0: [115 142 143 105 111 114 108 147 123 120 128 117]
1: [148  85 141 178 129 135 118 108 116 134 143 102]
2: [122 157 136 100 134 108 129 137 161 118 111 137]
3: [142 131 127 112 104 128 111 122  98 123 139 127]
4: [173 113 150 120 225 137 139 126 145 147 133 127]
5: [134  92 130 149 130 163 136 133  87 153 145 118]
6: [163 169 117 132 141 136 133 111 169 125 109 137]
7: [137 139 120 110 154 127 166 153 132 143 125 131]
8: [ 90 125 113  91  91 122 104 176 130 110 145  86]
9: [153  95 126 132 151 157 162 106 108 143 100 170]
10: [111 136 118 116 123 158 125 145 159 106 115 141]
11: [134 128 114 135 108 121 161 146 159 130 120 110]
12: [101 127 149 137 149 149 155 150 118 155 137 104]
13: [105 128  96 130 158 111 152 134 139 153 137 129]
14: [106 139 108 114 109 142 141 127 134 107 110 159]
15: [113 126 132 127 103 122  97 138 140 109 126 109]
16: [121 126 101 116 127 140 137 125 158 111  96 178]
17: [159 135 123 174 137 105 117  94 139 137 144  93]
18: [ 93 155 111  93 104 125  94 152  99 114 170  69]
19: [143 107 145 161 167 159 126  94 107 137 166 101]
20: [114 145 146 101 129 127 133 177 112 145 153  87]
21: [176 102 130 150 158 153 127  86 180 126 105 136]
22: [ 58 158 109 102 101  82 127 157  87 145 164 104]
23: [104 152 121 150 126 127 139 125 106 145 143 124]
24: [136  93 143  98 120 143 117 134 148 114 110 126]
25: [103  99 135 156 133 146 141 154 106 142 136 130]
26: [100 180 132  87  85  92 115 181 125 122 129 119]
27: [106 130 131 183 104 110 117 116 131 114 125 147]
28: [123 137 104 150 110 127 142 104 134 118 104 167]
29: [118 178 115  81  94 106  96 156 112 110 145 111]
30: [138 155 156 104 140 101  69 135 165  92 141  99]
31: [148 170 114 116 134  94 121 130 177 123 137  99]
32: [129 171 101  95 143 138 164 138 127 126 121 140]
33: [142 162 113 116  97  97 126 122 112 129 134 104]
34: [130 136 101 124 112 134 108 149 128 125 149  92]
35: [103 129 132 101 104 160 103 141  95  93 122 170]
36: [ 94 134 113  88 105 122 111 174 134 113 146  90]
37: [152 150 114 127 116 138 109 123 140 114 126  98]
38: [160 110 128 108 115 169  96 108 152  72 105 151]
39: [141 118 123 100 140 143 146 146 127 131 135  96]
40: [106 126  95 129 160 111 160 142 134 160 144 123]
41: [ 88 163 101  95  71  82 130 163 120 122 120 138]
42: [127  97 106 174  89 133 149  97 110 135 111 176]
43: [ 84 162 102 127  58 110 106 154 103 111 140 116]
44: [108 111 131 140 133 150 129 154 118 140 159  89]
45: [116  89  95 123 164 180 171 164 144 138 121 146]
46: [ 88 122 139 153 147  96 177 137 101 176 141 143]
47: [101 124 129 112 102 164 106 134 100  97 119 171]
48: [113 134 107 103 125 129 165 165 144 121 118 161]
49: [109  91 144 140 118 164 130 127 136 112 104 156]
50: [102 134 127 110  90 125 128 152 100 122 123 152]
51: [130 119  94 166 123 143 129  95 132 122 139 121]
52: [153 146 136 124 120 108 121 122 129 133 124 103]
53: [174 113 139 128 139 178 138 107 140 132 117 110]
54: [117  95 130 147 121 137 138 103 131 130 134 113]
55: [109 115 129 138 104 113 141 130 148 115 101 154]
56: [151 143 136 151 150 150 147 128 163 124 113 144]
57: [138 138 121 103 191 137 127 132 118 143 158  77]
58: [ 94  79 162 129 114 137 113 161 138 137 114 121]
59: [140 139 132 100 104 151 128 179 124 125 139  80]
60: [116 157 118 112 132  88 129 123 133 122 112 149]
61: [147 117 155 116 145 146 101 116 184  97  99 127]
62: [116 115 135 121 117 145  94 171 111 120 187  30]
63: [114 128  99 132 130 133 131 116  97 141 140 146]
64: [110 142 102  95 110 141 155 136 125 123 115 169]
65: [149 137 177 132 128 108 107 126  85 133 140  98]
66: [147 158 124 118 158  81 144 131 140 131 129 137]
67: [170 131 171 106 168 121 127 113 134 135 125 115]
68: [142  92 178 141 122 124 116 113 122 127 113 139]
69: [151 169 161 101 127  93 134 137 135 119 115 136]
70: [112  89 145 102 147 154  99  92  77 128 104 172]
71: [106 115 155 127 145 114 128 143 171 130 113 127]
72: [128 137 143 106 108 118 111 144 122 124 122 116]
73: [135 178 106 118 137 126 156 131 128 142 149 101]
74: [118 137 116 135 136  96 132 105 115 146 136 138]
75: [120 121 124 156 146 155 146 105 149 133 149  58]
76: [116 131 137 131 124 143 112 130 130  96 117 159]
77: [126 111 139 166 126 131  81  96 108 124 143 127]
78: [111  86 122 151 130 146 145 120 152 140 124 123]
79: [116 197 112 124 108  95 120 141 121 120 159  96]
80: [115  87 145 110 150 156 109  90  92 129 102 171]
81: [129 157 111 138 138  99 147 121 126 142 139 121]
82: [168 134 198 142 161  93  67  79 126 130 128 114]
83: [153  80 146 141 136 140 101  93 112 124 120 143]
84: [116  91 127 120 120 165 144 169 125 122 134 120]
85: [162 149 148  86 137 128 107 142 152 116 116 113]
86: [185 134 157 165 153 116  97  62 120 140 111 149]
87: [105 144 115  78  78 104 100 183 105 125 148  99]
88: [157 146 137 154 146 139 147 129 164 124 115 138]
89: [119  96  85 119  79 158 115 125 134 107 105 155]
90: [118  88 126 119 118 167 148 174 119 134 137 115]
91: [108 132  98 136 137 135 172 139 111 138 103 182]
92: [141 105 153 121 137 147  94 143 139 120 137 101]
93: [155 136 148 123 153 120 115 108 120 145 133 113]
94: [126  90 125  99 122 155 129 130 168 101  97 146]
95: [137 116 164 162 140 127 125 117 122 147 143 115]
96: [ 94 124 132 115 132 129 159 141  92 135 115 183]
97: [ 95 128 107 118 105 117 131 188  93 146 166 101]
98: [154  79 153 178 170 184 161 116 130 165 113 140]
99: [ 77 157 110 120 100  74 162 131 108 149 135 139]
100: [137  76 143 149 136 133 103 125 120 141 148 111]
101: [129 121 123 168 140 136 152 107 119 147 122 155]
102: [139 110 133 107  93 133 128  89 115 127 107 143]
103: [132 141 134 144 131 107 103 127 146 112 148 101]
104: [110  94 130 175 154 126 165 131 128 144 142 139]
105: [126 109 148 114 116 124 104 130 119 118 138 105]
106: [128 156 112 149 145 103 159 120 130 149 137 127]
107: [ 97 120 149 141 130 119 149 117 135 136 110 170]
108: [143 118 131 105 115 109 130 138 120 118 136 123]
109: [145 120 162  91 118 134 109 131  85 115 130 152]
110: [ 90 137 110  73 123 131 114 125 111 121 134 132]
111: [120 110 136 114 123 156  95 170 112 114 181  39]
112: [144 104 133 171 145 131 137 104 129 132 138 128]
113: [117 127  91 138 125 105 156 130 115 151 147 111]
114: [124 181 122 148 138 118 144 148 167 112 134 130]
115: [105 122 128 189  89 106 138 110 111 148 126 161]
116: [154 159 142 146 135 100 139 133  99 150 143 108]
117: [127  91 127 150 121 159 147  97 146 127 121 125]
118: [ 91 128 150 151 145  93 165 130 105 169 140 141]
119: [131 146 107 111 131 127 159 123 127 131 108 160]
120: [102 137 123 117 115 130 139 140 146 106 125 159]
121: [110 153 117 100 132  96 139 130 126 121 113 153]
122: [120 177 120 149 138 128 146 148 170 111 130 137]
123: [147 176  85 108 129 125 138 107 177  95 118 134]
124: [106 131 113 124 129 145 157 151 132 145 141 110]
125: [148  82 146 177 172 182 176 120 139 160 108 157]
126: [156 162 116 163 137 135 132 112 153 114 128 124]
127: [178 114 152 132 231 137 141 119 142 152 132 135]
128: [125 108 128 159 102 134 136 138 118 116 124 154]
129: [181 139  99 181 155 127 173  64 140 149 113 157]
130: [163  99 135 197 185 132 148 106 131 154 146 120]
131: [141 154 120 143 113 103 115 127 148 117 149  88]
132: [158  80 152 170 174 185 180 121 142 163 104 156]
133: [147 122  94 116 141 151 126  86 129 115 130 129]
134: [120 119 123 154 135 152 150 104 148 130 146  62]
135: [ 66 126  93 137  72 131 147 138  86 122 120 179]
136: [165 138 126 125 149 147 128 129 170 124 133 102]
137: [174 138 170 123 147 114  81 109 140 112 120 128]
138: [141 126 138 153 140 111 116 110 131 134 136 124]
139: [127 154 121 123  79 122 112 131 156 102 109 122]
140: [155 125 153 125 133 134  91 105  86 132 126 108]
141: [109  88 140 158 137 148 133 149  94 147 143 122]
142: [120 152 129 136 154 125 157 128  90 144 133 159]
143: [194 175 127 125 126 108  79  80 129 125 124  76]
144: [ 76  97  96 167  97 121 189 139 141 141 125 158]
145: [107 125  95 113 100 119 133 100 124 124 104 165]
146: [148 137 110 127 126 121 149 132 127 126  99 188]
147: [122 135 133 103 130 114 139 152 136 138 136  94]
148: [ 58 149 111  97  99  87 125 167  83 144 161 101]
149: [160 126 168 152 117 132 107 110 114 139 132 109]
150: [157 165 168 125 151  88  70 104 144 130 132  90]
151: [ 99 146 100 119 111 137 145 122 138 105 108 161]

[132 107 106 105 155 164 156 148 145 127 117 145] 45 7 48
[ 98 128  97 105 100 122 122  98 128 116 113 156] 145 14 151
[140 133 121 123 111 111 154 156 172 126 118 111] 11 147 2
[135 103 140  96 115 133 113 136 147 113 113 119] 24 105 72
[147  96 141 173 146 127 134 105 123 140 141 125] 112 1 95
[159 166 115 135 135 136 140 123 167 126 109 143] 6 88 56
[120 122 151  92 164 122 144 147 120 126 129 144] 7 108 121
[166 156 131 130 163 161 124 118 172 111 134 106] 136 6 126
[190 148 107 179 164 118 167  59 149 147 114 152] 129 126 86
[127 116 137 115 184 152 164 110 124 136 103 172] 9 119 142
[113 104 142 109 105 129 101 136 119 118 132 110] 105 15 72
[139 142 134 111 155  96 115 111 126 140 127 125] 93 66 74
[ 96 157 111 120  74 115 106 149  93 116 143 118] 43 50 29
[159 135 117 138 152 116 145 137 156 131 134 106] 136 88 11
[ 77 114 132  74 122 116 119 159 105 123 133 133] 110 50 0
[105  79 153 125 138 130 114 147 133 129 142 131] 58 100 105
[ 90 124 131 104 133 135 164 142  88 135 112 190] 96 91 64
[117  90 158 128 140 105 100 114 136 123 126 145] 68 138 105
[155 177 128 119  87  84 106 122 148  91 121 131] 139 33 69
[158 110 135 186 177 125 146 116 134 150 146 115] 130 112 95
[188 147 164 161 161 120 103  71 117 145 113 148] 86 82 137
[135 125 127 137 117 147 159 154 119 142 136 118] 124 39 90
[119 103  89 129  79 163 115 132 138 107 105 151] 89 14 10
[103 133 100 131 137 128 173 152 114 137 110 175] 91 96 48
[138 113 152 121 133 137  92 139 138 122 138  97] 92 105 15
[158 162 113 123 134 141 142 121 171 127 103 140] 6 88 56
[136  89 145  90 115 145 122 149 145 117 109 126] 24 94 84
[127 141 111 146 113 118 138 110 127 122 110 163] 28 145 146
[ 76 142 108  75 111 118 104 123 113 120 136 124] 110 0 36
[145 173 167 117 144  85  69 112 149 132 134  88] 150 30 137
[129 128 115 125 108 115 154 149 167 127 116 115] 11 147 55
[108 132 104 128 124 121 131 122  91 136 143 142] 63 23 74
[130 128 102 122 132 134 134 116 154 120 103 172] 16 28 119
[144 113 137 158 176 127 150  94 129 141 127 129] 112 130 101
[144 120 158  89 120 132 119 129  87 116 123 172] 109 3 35
[168 116 171 110 172 133 120 111 130 133 120 121] 67 93 137
[110 129 100  92 107 152 142 141 118 121 113 173] 64 14 151
[152  92 144 137 137 134  97  98 111 129 128 129] 83 100 140
[151  92 142 166 136 135 118 107 126 131 142 100] 1 112 100
[132 100 137 119 130 109 142 170 157 141 132  97] 147 11 39
[107 141 111  79  70 107  97 181 101 122 150  95] 87 8 36
[142 145 117 121 105 133 127 124 112 125 112 136] 3 72 119
[109  96  73 113  69 156 108 136 130 105 106 153] 89 14 145
[126 154 134  93 135 119 130 138 165 113 106 142] 2 121 60
[169 133 205 148 172  93  62  81 127 136 131 106] 82 150 137
[144 126 160 111 140 140 101 116 192  87  89 138] 61 38 94
[157 127 129 124 148 152 125 135 167 122 136 103] 136 92 37
[117  91 120 132 123 176 165 134 144 125 108 171] 49 45 16
[141 109 126  98 148 141 153 147 129 132 135 100] 39 147 7
[132 131 117 152 126 148 128  88 128 123 104 182] 28 101 146
[114 128 135 130 106 129 106 136 147 113 123 108] 15 72 0
[146 133  96 146 118 114 140 131 153 138 122 119] 11 81 106
[ 96 124  99 109  98 122 128 106 116 130 108 158] 145 14 151
[ 79 116 118  67 114 132 126 155  94 117 133 136] 110 50 35
[132 111 125 106 142 145 147 150 136 135 143  88] 39 147 124
[117 143 147 110 133 129 131 167 113 144 151  89] 20 147 44
[180 165 128 130 146 155 117 127 171 105 133 102] 136 6 37
[138 113 155 133 141 157 122 120 133 127 142  92] 92 95 105
[129 140 106 159 122 145 144  86 132 126 106 181] 28 101 42
[ 94 112 127 122  97 129 127 133  93 125 124 140] 50 128 63
[ 97 126 123 113 101 141 128 144 122 127 130 137] 50 120 14
[118 117 114 150 103 126  97 103 104 131 140 124] 77 3 63
[107 143  99 119  77 129 122 146  84 119 125 146] 50 43 135
[ 89 124 128 114 138 106 150 150 109 156 122 157] 96 118 46
[166 164 142 152 136 105 131 124 105 149 140 100] 116 52 93
[138 111 141 160 157 155 122 101 102 133 165 111] 19 112 95
[121 131 140 126 135 145 117 131 130  99 118 161] 76 120 10
[ 89 122 100 110  88 148 152 176  90 127 157 121] 97 50 90
[153 141 177 131 136  98  98 122  83 134 141  95] 65 140 149
[177  86 141 184 102 157 124  86 124 146 123 119] 1 112 149
[115  93 127 174 163 125 166 123 131 144 142 136] 104 112 101
[185 174 126 126 118 107  84  78 124 129 122  84] 143 150 52
[122 122  82 123 141 149 149 127 106 143 125 151] 63 119 91
[103 185 137  87  92  85 109 179 129 113 128 120] 26 29 41
[160 104 150 168 168 160 116  82 109 133 161 102] 19 1 112
[129 132 108 142 116 126 140 108 136 119  99 173] 28 146 16
[162 157 138 150 135 110 134 133 104 147 148  96] 116 52 93
[102 144 128 180  92 113 118 119 138 108 120 147] 27 115 55
[118 103 129 136 124 136 148 104 138 123 130 124] 54 117 78
